In the data rows, the value 128 means zero.
Here are some points:
[159 184 151 135  83  95 121 127]
[155  98 150 122 179 162 128 143]
[106  98 149  86 134 101 123 127]
[173 178 150 149 106 129 121 167]
[ 87  98 150 119 177 161 121  94]
[121 174 102 180 134 119 162 175]
[ 88  99 150  87 178 163 120  93]
[ 88  98 151  85 100 102 121  94]
[145  98 104  97 178 160 184 187]
[124 128 150 130 117 117 120 112]
[112  98 149  85 122 131 122  93]
[120  97 124  91 177 156 136 156]
[ 96 122 150 154 133 116 127  93]
[147 138 150  85  83  88 120 134]
[129  97 149  86  83 110 121  92]
[146 148 151 140 106 124 122 105]
[173 143 150  89 102 123 121 140]
[125 143 124 135  82  95 120 110]
[ 88  98 146 181 126 124 123  94]
[150 157 118 150 145 131 161 188]
Then 22 other points, each followed by its number:
[103 162  94 170  84  79 122 116] 0
[126 108 150  87 121 103 122 141] 1
[162 145 150  84  84  93 123 109] 2
[ 89  96 150  86 125 139 120  92] 3
[112 115 122 128 124 115 121 135] 4
[182 132 150  92 113 146 122 152] 5
[ 87 150  85 180  95  94 122  94] 6
[183 160 151 104  94 125 120 149] 7
[174  98 111  97 179 163 137 188] 8
[168 159 151 148 137 149 129 164] 9
[ 88  99  74  86 179 161 120 128] 10
[179 112  56 126 171 163 122 188] 11
[125 117 130 140 123 136 121 107] 12
[182  97  55 113 177 162 120 188] 13
[136  96 152  95 137 143 120  94] 14
[105  97  56  85 176 156 216 189] 15
[163 161 106 180 162 162 129 149] 16
[103 189  99 182  83  84 122 111] 17
[160 126 150 114 136 148 121 146] 18
[127  97 150  86 112 102 121 136] 19
[ 88  97 149  85  97 106 121  93] 20
[ 88  97 151 180 178 164 122  93] 21
Which two of these numbered points are nearest to each point below, ignoring the 2 directions in which the first points spread most? Their numbers follow each, nearest first.
[124 132 150 137  83 111 121  93] > 12 3
[178 161 150  88 107 106 129 189] > 1 19
[155  95  79  86 161 163 121 185] > 13 11
[135  97  56  84 167 163 122 188] > 11 13
[104 133 149 181 141 136 128  92] > 21 16
[146 116 150  86  82 104 121  93] > 2 14
[ 89 180 135 180  82  98 121  92] > 17 0
[ 88  98 150 163 179 158 167  94] > 21 12
[184 147 149 117 149 164 120 188] > 18 7
[ 88  96 150  86 124 132 121  94] > 3 20
[162 129 151 103 155 141 146 181] > 7 1
[149 132 150  86  84  82 122 118] > 2 1
